In the rows, 128 means zero.
Rotation paths and how fast each direction turns (degrees a step):
Each turn is a multiple of 5 degrees from 10 to 175, or 0.
Each row of a path follows its step; steps can be skipped.
path 1
step 0: [129 134 108 127 137 119 131 125 126 136 135 134 131 140 129 128 131 129
 127 141 137 128 138 135 133 126 123 126 122 135 133 127 121 140 123 115
 129 123 126 121 114 127 131 129 119 114 112 125 125 123 132 124 129 133
 128 135 117 136 128 128 123 126 123 131 123 133 121 132 132 126 126 133
 127 136]
step 3: [120 131 131 124 133 137 144 115 128 129 127 132 126 133 122 117 125 122
 121 136 144 127 121 145 133 133 125 126 135 134 144 125 128 124 126 114
 136 125 122 121 129 133 129 132 118 140 127 136 124 133 127 132 134 118
 131 140 122 130 129 125 127 130 122 125 123 126 125 131 122 128 128 126
 120 127]
step 6: [120 129 123 125 129 125 119 133 128 140 125 121 130 128 121 132 130 133
 131 131 130 113 128 123 142 133 129 126 134 128 144 133 130 126 126 113
 122 136 131 129 122 136 145 121 116 131 131 134 125 131 131 136 129 129
 142 132 119 133 131 140 127 123 127 124 114 130 116 126 124 127 131 134
 123 126]
step 14: [124 122 115 126 120 125 122 126 139 127 126 130 124 118 115 129 128 133
 110 131 130 132 129 147 129 129 119 129 122 128 134 124 127 122 129 127
 121 127 126 136 125 134 133 135 123 126 135 126 121 117 117 124 129 136
 133 124 114 124 119 132 131 127 126 136 118 123 139 126 127 121 127 117
 135 120]
step 16: [133 143 122 127 133 129 138 127 125 129 115 133 140 121 129 130 129 120
 113 130 129 130 132 130 132 119 118 128 129 143 135 127 132 132 108 134
 133 129 124 127 126 121 124 125 117 130 112 131 124 123 137 133 126 131
 124 128 123 135 121 135 132 125 130 138 123 125 130 134 128 134 117 137
 130 125]
step 17: [126 131 117 126 130 123 129 124 122 137 124 133 126 127 125 128 127 128
 122 140 132 134 132 141 135 124 128 128 128 124 130 132 146 141 127 119
 118 122 123 126 132 129 125 127 130 128 138 120 124 130 136 136 114 128
 120 119 124 138 131 138 118 126 128 134 116 128 142 126 119 135 133 133
 137 132]
step 20: [133 132 128 126 128 122 128 127 131 132 119 117 128 128 129 122 124 121
 127 120 133 134 120 140 124 126 124 122 124 135 134 117 135 124 133 111
 123 114 129 126 137 127 125 128 121 128 138 133 135 122 127 130 134 132
 133 133 127 140 135 130 119 124 130 133 112 123 130 139 136 118 127 122
 141 123]
step 21: [125 128 133 130 129 128 126 133 128 134 119 117 128 132 122 119 121 133
 135 128 131 140 137 136 129 129 140 134 136 123 129 131 128 127 119 118
 117 118 125 133 135 121 123 127 127 121 122 130 124 132 130 117 123 136
 138 143 134 140 127 138 130 128 119 136 122 124 111 125 127 125 137 130
 121 123]
step 24: [121 133 135 140 129 139 130 125 124 123 117 131 126 130 129 130 135 131
 130 123 138 133 135 133 122 135 125 132 127 130 134 133 128 126 120 125
 130 143 122 139 123 115 126 127 125 131 130 114 134 129 128 127 136 136
 130 141 118 130 144 131 119 128 129 139 126 141 120 124 123 117 130 127
 127 118]
step 28: [121 119 141 136 121 137 141 118 121 127 124 135 141 118 123 127 129 138
 128 132 124 126 129 127 129 136 140 123 130 132 130 114 130 118 126 131
 134 123 131 131 129 134 134 130 123 126 127 133 129 134 124 139 120 126
 122 126 118 136 131 126 131 127 135 138 108 131 133 128 132 132 123 128
 134 125]
Directions:
[126 131 129 128 127 127 128 130 126 129 131 130 127 128 129 128 127 126
 130 129 127 130 130 126 127 125 128 129 130 127 126 127 127 128 129 126
 127 128 127 128 131 130 129 130 127 128 130 128 126 127 131 127 129 126
 127 128 126 127 127 126 127 128 130 131 127 126 127 127 126 130 131 127
 125 128]  175
[128 130 128 127 130 128 127 128 128 128 129 128 127 126 127 126 126 126
 127 124 126 127 130 129 126 126 130 126 129 132 130 129 129 128 129 127
 129 128 125 130 127 128 128 129 129 130 129 130 129 127 127 127 132 128
 127 125 127 127 127 130 130 126 127 128 129 128 128 128 129 128 125 127
 126 126]  170
[127 132 127 129 130 127 129 132 128 127 128 125 128 127 128 126 126 127
 130 127 129 129 126 129 129 129 129 127 128 126 128 129 130 127 127 128
 129 129 127 127 130 125 131 126 127 128 132 129 126 127 127 131 126 128
 129 128 130 127 128 126 129 126 127 126 128 129 127 128 130 127 132 130
 129 128]  25
[127 128 129 127 129 129 126 128 124 129 127 128 127 128 128 126 130 126
 129 127 128 129 130 127 130 129 128 130 129 127 128 129 128 127 126 127
 127 127 128 126 127 125 126 130 130 123 130 129 129 126 128 129 127 129
 124 131 126 129 130 128 131 128 128 128 128 127 130 129 129 128 126 128
 129 128]  90
[129 126 129 129 127 126 130 130 129 127 125 127 128 127 128 130 130 129
 130 129 127 128 129 127 128 126 127 126 128 130 128 128 128 127 126 126
 129 132 126 127 125 128 129 128 128 129 128 129 127 124 127 129 130 129
 127 130 128 128 127 130 128 131 130 128 127 127 128 130 129 129 130 124
 130 129]  175
